In the rows, zero is written as 128.
Each path is a new rotation, seen through one point. The rows after it are directions, each followed by how far the rotation turns it, in degrees per step (0 if it stays put).
Each turn is a multiple of 5 degrees from 10 to 175, or 0.
Each row of a path follows its step; steps can be skipped.
Path 1:
step 0: [138 115 129 127 129 127 120 139 128 135 113 133 133 124 124 125 121 111
 125 134 114 128 123 129 143 128 127 132 127 126 142 132 130 125 135 128
 150 136 124 142 139 115 133 145 112 123 126 129 134 126 126 141 118 134
 132 138]
step 1: [131 128 128 122 130 129 129 137 132 137 140 120 140 133 109 127 114 101
 133 130 126 124 114 126 131 122 123 121 119 135 120 130 136 137 132 121
 147 119 134 124 128 136 126 132 115 124 126 131 139 129 118 129 127 139
 123 141]
step 2: [134 128 135 133 127 124 139 133 140 126 116 110 138 135 125 134 114 120
 130 126 131 125 125 117 121 121 126 132 119 140 124 144 127 135 131 130
 137 128 119 129 130 125 129 148 133 116 141 150 125 118 122 137 134 138
 120 125]
step 3: [122 126 142 130 135 131 136 143 134 119 122 128 128 128 123 152 119 120
 131 118 123 120 131 124 116 138 127 113 135 138 133 132 137 121 128 119
 143 125 110 120 133 129 138 137 143 136 130 133 133 132 126 121 129 138
 125 139]
step 4: [126 131 137 136 137 123 137 140 116 125 130 144 143 129 129 137 115 124
 131 131 133 111 123 115 125 141 127 137 129 123 136 146 117 131 120 118
 140 121 128 124 127 115 134 137 131 127 119 133 114 130 129 135 124 127
 140 139]
step 5: [129 123 126 122 126 125 131 130 128 125 136 145 142 127 108 140 127 114
 128 133 123 122 129 136 129 138 146 123 120 138 127 134 128 117 127 118
 142 129 118 133 122 107 113 133 133 113 127 123 125 113 130 128 121 123
 134 134]
step 6: [135 123 135 135 130 128 131 143 129 144 143 135 139 123 137 125 121 122
 130 154 117 121 130 139 127 114 141 131 121 139 124 130 127 125 122 124
 147 115 125 125 131 128 122 130 139 120 136 132 132 126 129 133 125 140
 137 127]
step 7: [115 117 131 132 127 131 141 142 129 138 126 134 124 120 127 119 106 124
 137 131 133 126 120 126 118 112 133 109 115 143 129 130 124 112 138 124
 141 136 129 122 125 130 126 136 129 131 125 135 125 111 120 130 126 128
 131 118]
step 8: [127 122 147 137 123 134 121 143 121 144 128 118 140 115 133 136 112 119
 134 114 130 127 130 113 121 133 131 126 127 136 133 118 130 112 124 127
 131 131 140 140 139 122 130 129 138 126 134 137 124 123 121 129 115 135
 129 134]
step 9: [123 129 131 136 126 128 129 139 114 124 129 129 139 138 118 116 109 126
 136 127 125 130 118 119 119 143 126 123 120 122 137 136 142 109 124 114
 128 117 132 125 137 121 122 128 128 130 143 139 141 120 138 126 128 123
 130 142]
Directions:
[125 128 128 131 125 131 128 127 129 128 128 127 129 132 128 126 124 126
 128 131 127 131 130 130 127 122 131 127 129 131 122 128 126 130 128 131
 130 129 126 130 129 128 125 128 125 127 125 128 129 132 124 129 129 129
 126 126] | 70
[126 130 130 127 127 130 125 126 123 123 129 125 130 129 130 130 126 133
 124 129 132 127 129 127 124 130 126 125 130 127 127 127 130 129 130 128
 132 126 125 128 128 127 129 129 129 125 128 131 129 130 130 129 125 123
 128 129] | 60
[127 126 128 130 132 133 129 130 127 129 126 130 125 124 131 131 127 127
 129 127 130 130 128 125 127 130 128 128 130 129 128 129 127 129 127 131
 132 131 130 129 129 127 130 127 126 135 124 126 129 128 129 131 126 124
 127 128] | 90
[131 127 131 127 132 125 126 129 131 128 131 125 129 127 128 124 132 127
 125 131 128 129 128 127 130 128 131 123 126 128 125 126 127 132 129 128
 130 129 128 127 124 127 127 129 125 129 127 128 131 126 131 132 127 127
 130 128] | 70
[128 125 128 127 127 129 127 130 128 127 129 130 127 125 129 125 130 132
 131 128 128 130 128 131 123 127 133 129 127 128 128 126 128 126 128 123
 127 126 130 128 128 126 129 124 127 128 127 132 126 129 126 131 122 128
 127 126] | 35
Path 2:
step 0: [117 127 134 131 120 143 138 138 111 131 126 139 131 121 135 129 131 124
 127 131 116 127 135 115 116 137 127 127 129 122 127 124 134 140 130 128
 133 128 134 146 124 150 124 126 123 134 121 130 144 131 135 139 126 129
 114 122]
step 1: [116 122 127 146 138 131 129 114 108 123 131 137 123 123 139 141 128 132
 124 131 110 120 128 124 128 132 118 132 127 139 125 124 131 117 118 126
 138 130 127 130 136 123 138 111 131 129 131 131 142 133 122 136 130 119
 133 124]
step 2: [108 125 143 120 134 123 126 119 107 141 131 128 133 119 126 127 123 122
 135 136 122 134 127 124 122 119 120 127 127 132 134 127 119 131 126 137
 129 125 133 133 132 130 136 130 138 126 132 124 134 125 134 146 110 131
 107 122]
step 3: [118 118 128 130 125 133 135 136 114 131 142 131 125 119 130 136 134 114
 120 123 112 124 124 131 112 126 127 125 129 149 119 131 114 134 118 133
 140 136 125 137 126 132 125 114 123 137 127 134 128 133 143 127 138 128
 120 129]
step 4: [108 125 129 136 136 132 133 125 115 129 135 136 131 119 135 125 113 126
 126 142 123 119 123 134 135 131 117 122 116 141 118 112 128 133 129 129
 128 128 116 133 122 120 120 137 133 137 131 124 134 134 119 142 131 126
 121 113]
step 5: [115 126 128 121 127 131 133 139 105 125 131 133 142 119 132 124 125 124
 124 128 107 134 134 121 129 121 120 137 141 137 134 134 128 126 129 130
 135 123 130 138 129 131 117 132 127 125 142 133 132 114 137 148 133 135
 133 128]
step 6: [107 137 133 134 131 132 124 126 116 136 121 129 134 120 136 132 132 129
 129 137 107 112 139 135 120 133 126 121 129 132 131 138 121 132 122 132
 127 140 113 142 123 121 133 119 127 140 125 144 131 126 120 127 130 125
 125 122]
step 7: [121 118 134 126 137 124 133 133 113 139 128 129 133 128 135 132 127 129
 139 141 106 128 119 135 134 108 125 140 123 138 118 123 132 126 128 131
 135 136 122 134 120 139 140 140 128 134 124 121 136 123 129 142 125 120
 128 129]
step 8: [116 133 137 124 129 134 133 129 115 140 131 134 136 129 145 139 126 119
 124 119 122 122 134 130 106 137 132 127 133 135 119 128 127 138 123 132
 130 130 140 134 131 136 129 136 135 134 129 132 142 116 134 140 141 131
 131 111]
step 9: [107 117 133 133 113 128 123 122 118 130 132 137 119 120 137 132 123 131
 125 139 115 114 133 125 121 119 120 126 128 140 121 120 139 130 130 123
 146 137 120 130 131 119 124 126 127 130 126 130 144 123 126 124 114 124
 135 124]
Directions:
[128 132 128 128 126 127 127 127 129 127 125 126 128 126 131 128 131 129
 129 130 131 126 125 130 128 128 130 122 128 128 125 128 125 126 132 126
 126 127 129 130 128 126 127 127 130 129 127 128 132 126 123 132 125 131
 124 126] | 160
[126 128 131 126 127 125 128 126 129 129 128 131 125 130 130 133 128 126
 130 125 130 128 126 129 125 124 129 125 128 127 128 129 131 127 124 128
 134 129 132 127 128 127 132 128 131 126 129 125 130 131 128 127 128 127
 126 127] | 55
Path 3:
step 0: [134 118 145 133 123 139 136 122 127 136 136 125 119 120 131 126 132 130
 126 127 133 120 130 130 108 127 127 125 127 126 123 134 138 134 119 111
 133 121 126 121 126 107 131 130 130 148 130 122 122 131 123 114 120 129
 135 123]
step 1: [116 132 132 133 133 133 126 132 123 120 125 139 112 119 131 132 125 130
 131 135 117 120 131 141 136 129 132 120 116 125 140 136 122 127 118 147
 117 125 114 124 135 145 134 125 133 132 120 133 121 115 119 132 127 136
 121 128]
step 2: [132 137 132 117 116 133 130 132 125 132 129 118 145 137 122 136 116 122
 124 136 136 134 130 135 130 132 140 121 133 133 129 140 125 125 141 131
 120 122 130 137 128 119 124 128 119 133 121 118 143 134 129 130 145 144
 132 139]
step 3: [129 139 137 133 133 125 125 140 139 115 119 136 130 121 127 126 126 119
 148 103 131 113 116 128 124 130 135 136 119 129 125 117 140 134 125 126
 134 134 139 126 120 119 127 125 132 124 126 130 137 125 127 125 127 124
 132 136]
step 4: [142 110 124 135 140 139 126 125 137 127 138 131 126 114 124 121 119 112
 114 138 117 127 145 123 127 122 137 133 130 129 138 122 128 118 135 121
 132 134 121 129 121 132 125 131 130 135 121 134 119 122 137 117 124 133
 129 131]
step 5: [139 129 129 136 120 130 136 128 131 130 123 113 129 140 115 131 121 136
 127 122 130 113 121 130 125 131 118 119 135 125 129 139 132 117 123 148
 110 135 118 118 125 122 142 138 131 129 126 120 124 127 124 125 123 122
 115 118]
step 6: [117 143 126 129 124 137 121 125 126 122 130 117 127 117 140 120 129 133
 130 126 135 133 128 139 127 127 115 118 128 110 128 136 133 139 120 122
 127 131 120 141 118 124 122 127 113 123 116 139 129 123 134 130 130 141
 137 142]
step 7: [128 129 144 123 138 126 125 133 123 113 119 128 129 131 123 120 131 117
 121 129 132 132 113 121 136 124 141 117 125 140 117 123 124 130 139 122
 124 145 127 133 129 142 131 116 130 140 122 128 135 129 122 113 136 131
 127 115]
step 8: [134 134 138 117 131 141 124 123 116 133 127 134 129 143 137 135 123 115
 131 126 113 121 129 120 118 135 134 135 140 127 136 124 120 125 120 139
 129 134 136 132 124 122 127 138 130 125 121 130 125 133 146 127 119 112
 127 143]
step 9: [141 124 124 140 125 133 134 137 136 138 128 130 112 119 118 119 122 121
 129 120 126 145 120 138 120 131 122 133 132 136 129 134 140 126 132 130
 125 137 128 129 123 131 126 140 107 125 141 140 129 121 124 138 132 125
 123 119]
Directions:
[127 129 128 129 124 130 127 129 129 130 130 123 123 122 126 126 129 131
 128 127 129 126 132 126 129 129 130 126 130 127 127 128 127 128 127 132
 130 126 123 129 131 127 129 133 127 130 128 130 127 131 126 130 129 125
 126 126] | 80
[126 128 131 125 129 123 127 133 131 125 130 127 130 128 128 127 132 122
 124 127 132 128 128 127 128 130 129 129 128 125 129 126 127 130 128 126
 130 127 129 131 132 124 130 129 131 126 126 130 128 128 129 126 129 126
 130 126] | 90
Path 4:
step 0: [120 135 135 129 112 122 138 137 130 132 133 125 131 132 142 111 137 135
 123 143 127 112 130 128 128 120 124 132 126 130 142 117 137 127 133 138
 142 118 126 137 129 131 142 126 125 136 113 138 122 141 131 126 131 141
 128 124]
step 1: [130 140 127 133 123 125 143 130 123 132 139 127 122 127 115 110 147 145
 125 139 126 128 129 121 124 123 124 124 119 123 120 125 140 130 123 122
 124 132 124 148 123 125 129 136 140 132 123 121 130 127 119 107 130 127
 128 115]
step 2: [112 117 126 140 123 116 136 119 126 136 135 140 136 148 127 128 127 138
 118 149 127 128 126 120 139 129 124 123 110 120 132 135 130 126 131 121
 119 118 130 128 126 127 133 124 139 140 126 121 116 125 134 122 126 116
 121 123]
step 3: [125 135 134 124 128 130 129 123 138 137 136 128 131 135 150 114 119 144
 119 141 139 111 130 123 136 137 129 135 121 132 139 123 117 131 121 125
 128 125 120 144 122 127 132 126 142 128 115 135 131 130 126 129 114 130
 117 126]
step 4: [140 140 123 124 138 135 125 121 134 123 127 142 126 121 114 116 143 144
 131 151 125 120 123 122 143 132 126 124 123 119 132 121 130 132 130 130
 125 123 120 145 136 136 117 125 138 126 122 126 119 129 119 130 125 129
 126 115]
step 5: [128 126 120 142 124 125 140 108 123 121 144 127 135 128 128 133 134 139
 128 146 126 130 134 123 133 152 117 116 118 131 141 134 121 133 137 134
 126 123 127 128 122 129 120 125 127 139 123 112 127 118 124 135 123 134
 126 127]
step 6: [133 123 135 134 130 128 129 129 131 136 142 130 140 127 127 132 127 143
 108 142 135 122 145 129 129 142 115 143 136 134 131 133 119 125 134 127
 135 123 104 132 120 141 125 127 138 122 124 139 125 131 119 132 128 128
 125 133]
step 7: [133 144 132 134 130 136 120 110 128 130 134 145 133 129 118 122 138 133
 128 127 121 121 122 125 126 125 114 130 142 133 128 130 143 136 130 136
 121 118 111 139 120 132 120 126 137 136 118 133 118 135 128 138 134 141
 114 129]
step 8: [136 145 142 144 116 107 125 117 125 113 136 121 128 126 128 130 125 145
 121 139 116 134 130 130 124 132 115 125 122 125 131 129 132 137 138 117
 116 129 128 126 120 136 112 125 126 130 125 119 125 133 132 129 126 136
 120 132]
step 9: [129 124 135 134 122 115 123 130 119 136 138 133 139 125 123 128 127 147
 105 126 123 129 128 126 137 125 126 132 138 121 150 139 129 131 122 127
 128 125 118 127 133 134 126 115 134 124 124 130 132 118 118 116 127 138
 120 148]
Directions:
[125 128 128 130 129 127 126 129 124 126 129 126 127 127 126 132 124 129
 127 130 125 130 126 126 129 130 126 125 125 125 126 129 130 131 129 127
 130 127 129 128 127 128 126 128 127 133 130 126 134 128 126 128 128 124
 129 127] | 110
[124 130 131 127 128 131 125 130 132 127 125 130 127 129 129 129 125 128
 130 128 129 129 127 125 127 125 126 132 128 127 126 125 126 129 128 130
 131 123 129 130 128 126 127 129 131 129 124 131 129 132 128 133 129 131
 127 128] | 100
